Each named turn below is shown by a few rows before and after it. Which turns, in which order, take the first row of each later pair to the second? The first pair is answered.
turn j780:
-.09  .00 -.12 -.12 -.10  .08 -.11  .06 -.09 -.02  .16  .02 -.09  .12 -.17  .11  .27 -.13  .03  .05 -.03  .09  .03  .23 -.23  .12 -.03  .19  .26 -.11 |-> -.23 -.10  .05  .01 -.03 -.03 -.05  .15  .01  .03  .11 -.25  .12 -.13 -.20 -.05 -.03 -.05 -.12  .16 -.08 -.07 -.11 -.07 -.32 -.19 -.08 -.11  .12  .05
 .09 -.30  .02 -.37  .11  .16 -.04 -.09  .23 -.01 -.15  .27  .23 -.15  .09  .21  .06 -.42  .11 -.01  .27  .17 -.01  .03 -.14  .29  .07  .11  .14  .07 |-> -.01 -.31  .21 -.25  .18  .04 -.03 -.06  .40  .01 -.20  .10  .37 -.26  .10 -.01 -.15 -.27 -.07  .01  .26  .07 -.06 -.19 -.11  .08  .06 -.17  .09  .20
 .03  .20  .10 -.04  .02  .18 -.08  .04 -.05 -.14 -.27  .03  .22 -.11  .03 -.06  .03 -.09 -.15  .66 -.21 -.20 -.23  .18 -.30  .12 -.28 -.11  .32 -.12 |->  .21  .30  .37  .12  .11  .12 -.03 -.12  .10  .00  .03 -.01  .25 -.14  .07 -.35 -.07  .34 -.41  .35  .06 -.16 -.10 -.13  .04  .00  .03 -.35  .30 -.25
turn j207:
-.16  .37 -.10  .17 -.32  .17 -.03 -.04  .06  .13  .29 -.09 -.27 -.01 -.05 -.23  .26 -.07 -.31 -.01  .15 -.09  .00  .09 -.05  .11 -.03  .13  .40 -.14 |->  .20  .18 -.14  .08 -.23  .19 -.05 -.14  .28  .03  .27  .12 -.20 -.07 -.05 -.16 -.02 -.34 -.09  .02  .28  .22  .04  .00 -.20  .14  .22 -.04  .37  .03
-.04  .19  .04  .11  .03  .02  .04 -.12 -.06  .13  .19 -.05 -.12  .12  .06 -.04  .28  .30 -.18 -.23  .10 -.07  .09 -.07  .43  .05  .19  .04 -.08 -.22 |->  .40 -.01 -.05 -.06  .00  .08 -.08 -.16  .16 -.11  .02  .18 -.03  .15  .14  .08  .00  .01  .02 -.22  .26  .16  .12 -.12  .17  .17  .32 -.04 -.04 -.03
 .25 -.03 -.06 -.11  .11  .09 -.06  .00 -.05 -.24 -.30  .35 -.09  .06  .11  .31 -.18 -.01  .22  .01 -.07  .30  .07  .04  .21  .10 -.07  .04 -.29  .13 |-> -.17  .18  .07  .04  .01  .01  .01  .03 -.29  .05 -.13  .02 -.16  .07  .12  .17  .09  .30 -.09 -.06 -.18 -.05 -.03  .12  .43  .00 -.16  .17 -.28 -.16
 .27  .01 -.06 -.12  .00 -.07  .05 -.04  .05  .01 -.07  .15  .09  .06  .04  .05 -.12 -.06  .03  .00  .01 -.04  .02 -.03 -.07  .11 -.02  .01 -.01  .14 |->  .02  .08 -.06 -.06 -.08 -.06  .08  .01 -.10  .09 -.02  .03 -.01  .01  .06  .13  .00  .07 -.02  .04 -.13 -.15 -.09  .05  .00  .07 -.19  .11 -.07  .07
turn j608:
-.22  .30  .00 -.08 -.03 -.08  .01 -.02 -.06  .14  .03 -.13 -.26  .04  .02  .05  .21 -.03  .08  .14 -.10 -.06 -.12  .08 -.11 -.02 -.18  .36  .07 -.22 |-> -.16  .27 -.05 -.12  .03 -.08 -.08  .04 -.01 -.07 -.18 -.07 -.19 -.03  .05  .17 -.04 -.18  .26  .20 -.20  .06 -.20  .10 -.17  .06 -.25  .26 -.05 -.05
 .43 -.09  .07 -.07  .15 -.02 -.15 -.03  .30 -.28 -.19  .32  .10 -.03  .13  .15 -.47 -.09  .24 -.19  .06  .38  .03 -.31  .07 -.06  .21 -.34 -.33  .21 |->  .43 -.12  .13 -.03  .01  .05 -.07 -.17  .25 -.01  .30  .23 -.04 -.07  .05 -.18  .00  .13 -.15 -.42  .29  .29  .22 -.35  .07 -.06  .52 -.28  .06  .03
-.16  .17  .04  .04  .06  .07 -.04 -.15 -.11 -.09 -.04  .05 -.23  .10  .04  .25  .15  .10  .11 -.02 -.18 -.08 -.05  .19  .16  .18 -.01  .23 -.15 -.15 |-> -.02  .13  .02  .00  .15  .12 -.07 -.10  .03 -.17 -.26  .16 -.16  .15  .06  .26  .05 -.06  .21  .01 -.16  .10 -.08  .14  .06  .14 -.02  .09 -.23  .05

(2 to 3 turns a pair)
-.38  .19 -.16 -.27  .13 -.05 -.09  .19 -.43 -.16 -.34  .03 -.34  .05  .07  .21  .06  .04 -.03  .01 -.51 -.16 -.17  .62  .31  .27 -.45  .19 -.35  .02 |-> -.19  .28  .14  .00  .11 -.10 -.01  .01 -.38  .05  .08  .10 -.46  .13  .13 -.20  .15  .41 -.23 -.42 -.17 -.11  .05  .35  .78  .26  .13 -.01 -.36 -.19 -> j780, j780
 .34 -.11  .19 -.25 -.05 -.07  .08  .18  .48 -.06  .20  .20  .05 -.13  .17  .08 -.59 -.02  .34 -.36  .23  .11  .24  .00  .19 -.27 -.18 -.31 -.29 -.01 |->  .09 -.23  .09 -.33 -.12 -.03  .07  .32  .45 -.02  .09 -.10  .27 -.34  .01  .07 -.60 -.22  .23 -.04  .05 -.06  .04  .08 -.26 -.42 -.51 -.19 -.11  .13 -> j608, j780, j780
 .01 -.04  .24 -.05 -.07  .07  .21 -.07 -.32  .25  .49 -.05 -.24  .34 -.06  .13  .63  .25 -.19 -.08 -.09 -.15  .00 -.03  .44  .11 -.03  .27 -.12 -.33 |->  .21 -.17  .15 -.28  .11 -.02  .03  .06 -.06 -.13 -.16  .14 -.07  .33  .03  .56 -.13 -.07  .35  .27 -.28  .14 -.21  .00  .23  .17 -.33  .10 -.55  .10 -> j608, j608
 .55  .00 -.14 -.08  .07  .13 -.04 -.25  .00 -.28 -.02  .56 -.19  .26  .03  .33 -.07 -.13  .40 -.21  .22  .31  .13  .03  .23  .29  .30  .17 -.11  .11 |-> -.61  .10 -.13  .14 -.05  .06  .13  .10 -.31  .22  .14 -.44  .03 -.08 -.19 -.04  .24  .17 -.36  .06 -.29 -.50 -.28  .03 -.02 -.25 -.19  .26  .08 -.04 -> j608, j780, j207
-.77 -.19 -.18  .00  .12  .09  .08  .12 -.20 -.14 -.42 -.22  .02 -.13 -.22  .02 -.12  .07 -.25  .20 -.43 -.34  .04  .25  .01 -.25 -.38  .27 -.11  .06 |-> -.35  .03  .04  .15  .15  .11  .08 -.19 -.30 -.13 -.12  .21 -.27  .12 -.09 -.09  .07  .43 -.26 -.26 -.13 -.14  .38  .15  .68  .03  .12  .21 -.37 -.23 -> j780, j608, j780
-.45  .02 -.07  .06 -.01 -.05  .03  .16 -.21  .11 -.19 -.22  .06 -.02 -.01 -.10 -.03  .16 -.05 -.04 -.34 -.07 -.31  .03  .13 -.08 -.32 -.09 -.16 -.04 |-> -.24  .06  .04  .08  .05 -.06  .04  .07 -.16 -.04 -.27 -.09 -.01  .06  .08 -.07 -.14  .25  .10 -.19 -.25  .07 -.22  .02  .35  .00 -.22 -.13 -.33 -.07 -> j780, j608
 .36  .14 -.14 -.17  .02  .10 -.20 -.05 -.04 -.33 -.24  .36 -.02 -.03  .26  .30  .05 -.03  .62  .22 -.04  .07 -.12  .30  .07  .32 -.22  .15 -.13 -.09 |->  .52  .11 -.03 -.06 -.11  .22 -.07 -.17  .03 -.10  .26  .34 -.06  .00  .14 -.09  .43  .03  .22 -.07  .29  .14  .15  .20  .07  .31  .32  .17  .33 -.23 -> j608, j608
 .20 -.18  .12  .06  .01 -.08 -.07 -.01  .29  .00 -.14  .19  .03 -.23 -.13 -.07 -.48 -.27  .11  .00  .18  .39 -.04 -.36 -.09 -.30  .25 -.40 -.04  .14 |->  .22 -.13 -.15 -.06 -.23  .17 -.14 -.09 -.05 -.01  .09  .36 -.33 -.10 -.17  .10  .31 -.43  .10 -.12  .15  .36  .13  .14 -.21  .07  .14  .17  .30 -.10 -> j608, j780
